Each row is where one point has got to under a steady rotation. How many ticks took it there?
The counts run from 0 to 697.
[  7  -2  -1   9  -1  -8  -4  14  12 -14   1  -5  -6   5  -3   8  -3   1
  13 -18   7  25  14  11 -18  -6   1   3  -7  -3  -7   5  14   9   0   8
  -5  -2 -24  -1   4  -3  26   0  -3  11   5 -13   4 -10   8]	191
[  4   7  -2   2 -10 -23  15  12   9 -19  -3  -4 -10  16  -8  19 -13  18
  -9 -11  14   3   0  -3   3  -7 -10  -2  12   1  -9   4   5  -2  -7   9
  -5   6 -19   1   4  11  13   6  -5  -5   2 -15 -12 -11   1]	634
[  8   9   9  15 -12 -13   4   7  18 -15   0  -1  -7   3  -8  11 -10  15
   9  -8   9  16  17  -5 -12 -12 -12  -3  -8  -1 -11   8  11   3  -2  12
 -12   3 -17 -11  -1   5  24  -3  -5   4   5  -8  -2  -8   6]	432
[  5  14   9   2  -4 -13  -4  30   1 -20   4   5  -7   4 -12  17 -10   4
 -10 -18  12   1   5  -5   1  -8 -13   3   5   0 -19   3   3   8  -7  11
   2   8 -15   0  -6   3   8   4   3   3  -3 -14   3 -16   3]	231
[  6   5   4  -1   6 -13  -2  21   4 -13   8  -8  -9   7 -10  10 -11   9
  -2 -16  10   5   2   4  -2  -5  -1   3   6 -10 -15  -4   7  15 -11   6
   7  11 -23   9   0   6  14  10   6   3 -13 -23  -2 -12  -7]	233
[  4   6   1   4   1 -10  11   8   5 -13  -6 -14 -10  -5  -3  22 -12   6
   4 -11   4  21   6   7  -7 -14  -1   3   0  -9   1   0  17  15   3  10
  -9   7 -20   3   1   0  22   0   2  10  -1 -23  -6 -13   3]	154
[ 10  11   9  11  -6  -7  -3  23   6 -10  -4   7  -9   6  -1  19 -10  -2
  -4 -13   5   8  17  -4  -4 -13 -18  -1  -6  -1 -17  -1  15   5  -1  11
  -5   6 -15  -4   4  -2  24   2  -6  15   4  -6  -4 -12  12]	439
[  0  10   8   5 -13  -5   5  15   3 -16  -2  -5  -6  -5 -16  26 -19  16
  -6 -11  13  16   6  -5 -12  -9   1  -9   7  -1 -12   3   5   4  -1  15
  -7   6 -19  -4   1   3   2   8  -1  -3  -6 -18  -3 -13  -7]	262
[  9   5  -3   4  -8 -18   9  11  18 -21  -1  -8   0   2 -11  24  -8  14
  -3 -15  16  13   1   0 -11  -7  -5  -1   9   4  -5  11   4   0   3  13
 -14  -3 -19  -1  -3   3   9   0  -6  -4   9 -18   3 -15  12]	640
[  2   5  10   9  -1  -7  -8  21  -2  -2  -1  -3  -4  -2  -6  12 -15   1
  -7  -5   2  23  15   3 -15  -5  -4  -8  -6  -8  -7   3  14  -1  -4   7
  -3  10 -28   2  14 -10  17  16  -9   5   2  -8  -9 -14  -3]	551
[ 12   8   8  11   3  -5  -6  20   9 -13  -1  -4 -13   0  -5   9  -9   2
   7 -14   8  12  16   3  -8 -10  -6   1 -10 -10 -13  -2  14  15  -9   7
   2   7 -17  -4   2  -1  29   2  -1  18  -5 -11  -3 -11   0]	441
[  9   6   0  11 -13 -12  11   9  16 -14   1 -10   1  -1  -6  20 -11  14
 -12 -13  11  12  -5  -1 -17 -10  -7 -10   8  -2  -4  12   9  -5   1  12
 -10  -3 -20   3   1  -5  15   2  -8   3  10 -12  -8 -12   9]	524
[ 10  10  10  11  -6  -6  -3  11  15  -6   3 -13  -6  -3 -13  12 -11  15
   1  -4   5  13  13   0 -16 -11   0 -13  -2  -9 -10   5  14   3  -1  11
  -9  10 -25 -10   7  -1  16  10  -7   6  -9  -8  -2 -14 -10]	673
[ -1  -2  -1   3  -7 -11   3   8   8  -9   2 -15  -2  -3  -8  23 -12  13
   0  -9   6  29   8  10 -16  -7   5  -5   2  -2   2   3  13   3   4  11
 -11   3 -29   9   7  -4  11   9  -4   0   5 -18  -1 -13   3]	399
[  9   7  -2   4 -17 -16   0  19   7 -15   6   1 -10  18 -11  18 -11  12
  -9 -15   2  -5   5  -3   2 -10 -12  -1  15   2 -15  -2  13   6   0   8
  -5   6 -23   4   3  14   6   6  -1   1  -9 -14  -2 -11   1]	359
[ -1   4   2  -1   1 -15   3  22  -4  -9   0  -9  -3   4  -4  20 -11   5
 -15 -15   5  15  -2   8  -6  -7  -2  -2  14  -6  -4   3   9   4  -3   3
  -1   9 -28  15  10  -7   4   9  -2   5  -1 -22  -3 -18  -2]	380
[  7   7   5   9 -19  -3  12  10   5  -5   3  -1  -9   4  -7  27 -19  17
  -9 -12  -2   7   1  -3  -7 -13  -9  -6   6  -5  -7  -5  19   6   5  12
 -10   4 -22   4  -1   4  15   7   1   5  -8 -12  -4  -9   5]	16
[ 12   8  -3   0   5 -28   2  18   9 -14   6  -6  -3   9  -5  10  -6   8
  -4 -14   7   5   0   4   3  -4 -17   4   7  -2  -7  11   8   7  -6   1
   1   9 -25  10  -5   4  18   0   5   0   3 -21   0 -11  11]	106
[ 13  10  -2   5 -12 -12   3  20  12 -20   5  -4  -3   2 -11  12  -8  10
 -10 -26  14   0  -3  -2  -9 -14  -9  -3  16  -2 -14   7   4   9  -5   7
  -1  -1 -15  -2  -6   3  10  -6  -4  13  -5 -17   0 -12   6]	488
[  0   1   5   1  -3 -18  -7  23  -5 -15   6   2 -12  14 -11   7 -12   4
   4 -15   7  12  16   3   0  -7  -3   6   5  -2 -16  -1  10  17  -9   4
   5  12 -25   4   9   9   8   6   6   2 -12 -18  -1 -15  -6]	472
[ 11   2   2  11 -19  -5 -10  20   9 -12  13   8  -1  10 -13   5  -8   8
  -7 -26   9   7   7  -1 -16  -9  -9  -9   8   1 -18   3   8   2  -5   9
   1  -1 -24   0   0   0  13   5  -3   9  -3  -9   3  -9   4]	341
[  1  12   7   9 -16 -16   3  14   3 -16   3  -1   2 -11  -9  27 -13  10
  -8 -10   2  18   3  -6  -7 -13 -14  -6   7   3  -7  15  11   2   6   9
 -10   8 -20  -4  -3  -1   4   0   1   2   3 -15   2 -19  10]	10
[ 12   3  -1   7 -13  -6  -6  21   9  -9   8  -4  -8  10  -9   8  -4   7
   2 -20   0   5  13   8 -11 -10  -1  -6   8  -3 -14  -2  20  12  -2   2
   0   5 -24  -2   6   4  11   4  -4  16 -14 -12   7 -14  -1]	465
[  6   4  -1   9  -3 -24   4  15   9 -20  -4   5  -9  18  -6   1 -10   2
   0 -11  16  11  15  -3  -1  -6 -14   3   0  -1 -11  10   7   3  -9   7
   0   4 -20  -4   9   8  25  -1  -8   1   7 -11 -10  -7   3]	70
[  4   0   2   3  -6 -13  15   3   5 -12   1 -13  -4  -4  -7  14 -20  16
   1 -14  14  23  -2  -1 -13 -10   3  -1   1 -11  -4   9   9   7  -7  11
  -4   7 -24   6  -2  -1  22   2   6  -3   1 -22  -9  -5  -9]	271
[ 11   3   6  11 -14   2 -10  22   6 -10   6   1  -4   3  -9   8  -7   0
   0 -23   1  14  11   4 -16 -10  -3  -6   2  -5 -16   0  16  12   0   6
  -1   1 -20  -2   0  -7  16   3  -2  19  -7 -11   6 -11   4]	581
[ -7  -6   1   9 -19 -16   4   7   1 -12  -4   5  -5  11  -5  13 -14   8
   2 -10   5  27  17   4  -9  -8  -8  -2   1   3  -2   9  17  -1   5   5
 -12   4 -29   2  15   4  19   1  -3   1   5 -15  -7  -9   3]	45
[  7   3   2   8 -14 -15  -7  24   6 -12  14   4   3  11 -13   6 -11  12
 -13 -17  13   6   3  -6  -9  -5 -12 -10  11   2 -16   7   4  -4  -7   8
  -2   5 -28   3   4   0   6  11  -5  -4   0  -9   0 -13   2]	102
[  5   6  10  10  -2  -8  -3  18  -1  -4   3  -1 -12   3  -5   6 -17   5
  -2  -9   1  13  13   0  -5 -10  -6  -3  -4 -14 -12   0  16  12  -9   4
   4  15 -23   1   9  -2  24   9   0  10 -10 -11  -8  -7 -10]	692
[  7   7  -5  -1   2 -21   2  27   2 -17  -1 -11  -6   4  -6  20  -6   3
  -9 -17   7   7   1   7   0 -10  -2   2  18  -3  -3   3  12  10   1   4
   0  10 -19   8  11   2   3   5  -5  11  -5 -22   1 -21   4]	496
[  9   4   6  10  -8 -12   6   5  11  -3   4  -2  -8   8  -4  14 -17  14
   6  -5   3  13  13   0  -4  -9 -12   2 -11  -7  -8   3  19  10  -1   7
  -5  11 -25   4  -2   5  31   3   6   0  -1 -12  -7  -1   2]	682
[  1   4   8  12 -12  -3 -13  24   2  -8   6   8  -1   5  -9   4 -12  -1
  -3 -17   6  18  17  -1 -16  -8  -8 -10  -1   0 -14   3  11   2  -4   8
  -2   3 -24  -3   8  -7  15   9  -8  11  -2  -3  -1 -10  -4]	446
[ 10   9   7   6 -15  -3  -1  17  10  -8  11  -5  -5   1 -14  25 -16  16
  -8 -16   4   3   2   0 -13  -9  -1 -10   9  -3 -15  -3  13   7  -1  10
  -4   6 -22   4  -4   5   6  12   2   2 -11 -14   4 -11   1]	121
